In the data rows, zero lies at 4.5, halfway between 4 and 5.
Some points, each followed by its number:
4:4:7:3:6:2:2:3:5:1:1:2:1:4:4:1:2:7:4:6:2:1:6:3:5:5:6:4:4:3:4:3:6:3:1:2:1:2:1:6:3:0:2:6:4:4:0:5:3:2:0:3:2:2:4:2:6:3:3:3:5:6:4:4 0
3:3:1:5:3:2:3:2:3:6:3:5:6:4:3:5:5:2:2:5:6:4:2:6:3:4:2:3:4:4:1:3:2:4:4:6:6:2:5:2:4:6:3:6:2:5:6:4:2:6:6:3:6:6:4:6:4:5:2:6:3:0:3:3 1
5:5:7:1:5:4:2:3:4:5:3:1:4:5:5:5:5:7:4:0:2:3:7:1:4:6:6:5:6:5:5:1:6:6:3:2:5:4:1:6:2:4:5:6:5:6:5:1:4:2:4:4:1:3:4:3:5:2:5:2:5:5:5:5 2
5:6:4:6:3:6:6:6:4:5:7:5:5:5:2:4:5:4:6:2:6:6:4:1:4:5:5:6:6:5:6:6:4:6:6:6:5:5:7:5:4:6:6:0:5:4:3:4:5:6:4:6:6:6:4:6:1:6:6:6:5:6:5:4 3
5:6:7:6:7:7:6:6:7:5:7:6:5:6:6:6:5:6:6:6:6:6:6:6:6:5:6:6:6:6:6:6:6:6:6:6:5:6:6:6:6:6:6:6:6:0:6:5:6:6:6:6:6:6:4:6:6:6:6:6:5:7:5:6 4
4:5:3:6:2:7:6:6:2:6:7:4:5:4:3:4:5:3:5:3:6:7:2:1:4:3:3:5:5:4:6:6:3:4:6:6:6:6:5:3:3:5:6:0:3:3:3:4:6:6:5:6:5:6:4:6:1:5:6:6:4:5:5:6 5
5:6:4:6:3:7:6:6:3:6:7:5:5:5:2:4:5:4:6:2:6:7:3:1:4:4:4:6:6:5:6:6:4:5:6:6:5:5:6:4:4:6:6:0:4:4:3:5:5:7:5:6:6:6:5:6:1:6:6:6:5:6:5:5 6
5:6:7:6:6:5:5:5:4:4:4:4:1:3:6:0:2:7:6:4:4:4:6:3:0:5:6:6:6:4:6:6:6:5:4:5:1:5:4:6:6:1:5:5:5:6:0:4:6:4:0:5:5:5:5:2:5:5:5:5:5:6:5:6 7
4:3:7:3:7:2:2:4:4:0:1:2:5:5:5:5:5:7:4:5:1:0:6:6:6:4:6:4:4:5:3:2:6:2:2:2:5:5:1:6:3:5:4:6:5:3:6:5:6:1:0:4:2:2:5:6:6:3:5:3:4:6:4:6 8
5:4:4:6:5:2:5:3:6:5:4:6:1:5:1:5:1:4:4:5:1:4:5:5:2:1:3:4:5:5:4:4:4:5:5:4:0:2:6:3:6:6:3:3:4:4:6:5:1:5:6:3:5:4:5:0:2:5:4:1:5:6:4:0 9
4:3:1:4:2:2:3:1:3:5:3:5:5:4:2:5:5:1:2:5:6:3:2:6:3:5:1:3:3:4:2:3:2:3:3:5:5:2:4:2:4:6:3:5:2:4:6:4:2:5:6:2:5:6:4:5:3:5:3:5:3:0:2:2 10
4:4:7:3:6:3:2:3:4:1:1:3:1:4:4:0:2:7:4:5:2:2:6:3:5:5:6:4:4:3:4:3:5:3:2:2:1:3:2:6:4:0:3:5:4:4:0:5:3:2:0:3:3:3:4:2:5:3:3:3:4:6:4:4 11
5:6:7:6:7:0:6:6:6:5:7:6:5:6:6:6:5:7:6:6:6:6:7:6:5:5:6:6:6:6:6:6:6:6:6:6:5:6:7:6:6:6:6:6:6:6:6:5:6:6:6:6:6:6:4:6:5:6:5:6:5:7:5:6 12
2:2:6:6:0:7:6:6:7:5:7:6:4:3:6:5:5:7:5:6:6:7:6:6:6:1:6:3:4:3:6:6:5:1:6:6:5:6:6:6:6:3:5:6:3:0:5:5:6:6:4:4:6:6:4:6:5:6:5:6:3:7:4:6 13
4:2:1:4:2:1:3:1:3:5:3:6:5:5:2:6:5:1:2:4:5:3:2:6:3:5:2:3:3:3:2:3:2:3:3:5:5:2:4:1:6:6:2:5:4:4:6:5:2:6:6:2:6:6:5:5:3:5:4:6:4:0:2:2 14
New points follow, each followed by the numbers of its three nearest points above, smallest number first.
2:2:6:6:7:7:6:6:7:5:7:6:5:2:6:6:5:7:6:6:6:7:7:6:5:1:6:6:4:4:6:6:6:2:6:7:5:6:7:7:6:3:6:6:4:0:5:5:6:6:4:6:6:6:4:6:5:6:6:6:3:6:5:6 4 12 13
4:5:2:6:2:6:6:4:2:5:7:3:5:3:6:5:4:3:5:4:2:6:3:5:6:5:3:4:4:4:5:3:3:6:5:1:4:6:4:3:3:6:6:6:4:6:6:4:6:2:6:5:2:0:4:2:6:2:5:1:4:3:5:6 2 5 6
6:4:4:6:5:5:6:5:6:6:5:6:6:5:5:5:5:5:3:6:6:7:4:6:5:4:5:2:4:5:1:6:5:4:6:0:6:5:7:5:6:7:5:6:5:6:6:5:5:6:6:3:7:6:4:6:5:6:2:6:6:0:3:5 1 4 12
5:4:2:6:2:6:6:5:2:5:7:3:5:2:5:6:5:2:6:4:2:5:2:5:6:4:3:4:3:6:5:3:3:6:6:1:5:6:5:3:3:6:6:6:3:6:6:4:6:2:6:6:2:0:5:3:6:4:5:1:3:3:5:6 2 5 6
4:5:3:5:2:5:6:4:2:5:7:3:4:3:6:6:3:3:5:4:1:6:3:5:6:5:3:5:4:4:5:3:4:6:4:1:3:6:4:0:3:6:6:6:4:6:6:5:6:2:6:6:2:0:5:3:6:2:5:1:4:4:5:6 2 5 9
4:4:4:6:5:2:5:3:5:5:4:5:5:5:1:5:5:4:4:6:5:4:4:5:1:5:2:5:5:5:4:5:4:5:5:4:5:1:5:3:6:6:2:4:4:4:6:5:0:4:6:3:5:3:5:0:2:5:4:4:4:6:4:0 9 10 14
5:4:3:6:5:4:5:5:5:6:4:7:6:5:5:5:5:4:3:6:6:6:4:7:5:4:4:2:4:5:0:5:4:5:6:6:6:4:6:4:6:7:4:6:4:6:6:6:4:7:7:3:7:6:4:6:5:6:2:6:5:0:3:4 1 10 14
6:6:7:5:7:5:4:5:5:3:3:5:1:3:6:0:1:7:6:4:4:4:7:3:5:5:6:6:6:4:6:6:6:5:4:5:1:5:3:7:6:0:5:5:6:6:0:4:5:4:0:5:5:4:4:2:5:5:5:5:5:7:5:6 0 7 11
4:3:2:6:1:6:6:6:1:5:6:4:5:3:6:5:5:2:5:4:6:6:1:1:5:2:3:4:3:4:5:6:2:3:5:6:6:6:6:2:2:5:5:0:3:1:5:5:6:6:5:5:4:6:4:6:1:4:4:6:3:4:5:6 3 5 6
5:6:7:3:7:6:4:4:5:5:5:3:5:5:6:5:5:0:6:0:3:5:6:1:5:5:6:6:6:6:6:3:6:6:4:4:5:6:2:6:3:5:6:2:6:6:4:0:6:3:5:6:3:4:5:4:4:3:6:3:5:7:5:6 2 3 6
5:6:0:6:7:0:2:1:6:5:2:6:5:5:6:6:5:7:6:6:6:3:6:6:6:6:6:6:6:3:6:6:6:6:6:6:5:1:6:6:6:6:1:6:5:6:6:5:1:6:6:1:6:6:5:6:5:6:5:6:5:6:5:6 1 4 12
5:6:7:0:7:3:1:6:7:6:2:5:4:4:6:5:5:7:6:6:5:2:6:6:6:6:6:6:6:6:6:6:6:6:2:6:5:6:6:7:6:3:6:6:6:6:5:5:6:6:4:6:5:6:5:6:5:3:6:6:6:4:5:6 4 7 12
5:6:1:5:3:6:6:4:3:5:6:3:4:4:5:6:4:1:5:5:2:4:2:6:6:5:0:5:3:5:6:4:2:6:4:1:3:6:4:0:4:6:6:6:2:6:6:3:6:2:6:6:2:1:4:3:6:3:5:2:2:4:5:0 1 9 10
5:4:5:6:6:5:6:5:6:5:6:6:5:4:6:6:5:5:3:6:6:6:5:6:6:4:5:3:4:6:2:2:6:4:6:0:5:5:6:5:6:6:6:6:5:6:6:5:5:0:6:3:1:1:4:5:6:6:2:0:5:1:3:6 4 8 12
4:3:6:6:7:5:6:6:6:0:0:1:5:5:5:5:5:6:4:6:6:4:6:5:6:4:6:4:3:5:4:2:6:1:6:6:5:5:1:6:2:5:4:6:5:3:6:5:6:1:5:4:1:6:5:5:5:2:4:6:4:6:3:6 2 4 8
2:2:1:6:0:5:6:6:1:5:6:6:4:3:6:5:5:1:4:5:6:6:1:6:5:1:6:3:4:3:4:6:5:2:6:6:5:6:7:6:6:3:5:6:3:0:5:5:6:6:4:4:6:6:5:6:5:6:4:6:3:7:4:6 5 6 13
5:4:5:6:6:5:6:4:4:5:6:3:5:5:5:6:5:5:3:6:1:6:4:5:6:4:5:3:4:5:2:2:6:4:6:0:5:5:2:5:3:6:6:6:5:6:6:5:5:1:6:4:2:1:5:2:5:3:2:1:5:1:3:6 2 8 9
5:3:4:6:5:5:5:5:6:6:4:7:6:5:5:5:5:4:3:6:6:7:4:7:5:4:4:2:4:6:1:6:4:4:6:6:6:5:7:4:7:7:5:6:5:6:6:6:5:6:7:4:6:6:4:6:5:6:2:6:6:0:3:5 1 4 12
5:6:7:0:7:3:0:4:7:6:2:5:4:5:6:4:5:7:6:6:5:2:7:6:5:6:6:6:6:4:6:6:6:7:2:6:5:4:7:7:5:3:4:6:6:6:4:6:5:6:4:4:4:6:4:6:5:3:6:6:6:4:5:6 4 7 12
5:5:7:0:7:3:0:4:7:6:1:5:4:5:6:4:5:7:5:6:5:2:7:7:5:5:6:5:6:4:5:6:6:7:2:6:5:4:6:7:5:3:4:6:5:6:4:6:4:6:4:4:5:6:4:6:5:4:6:6:5:4:5:6 4 7 12
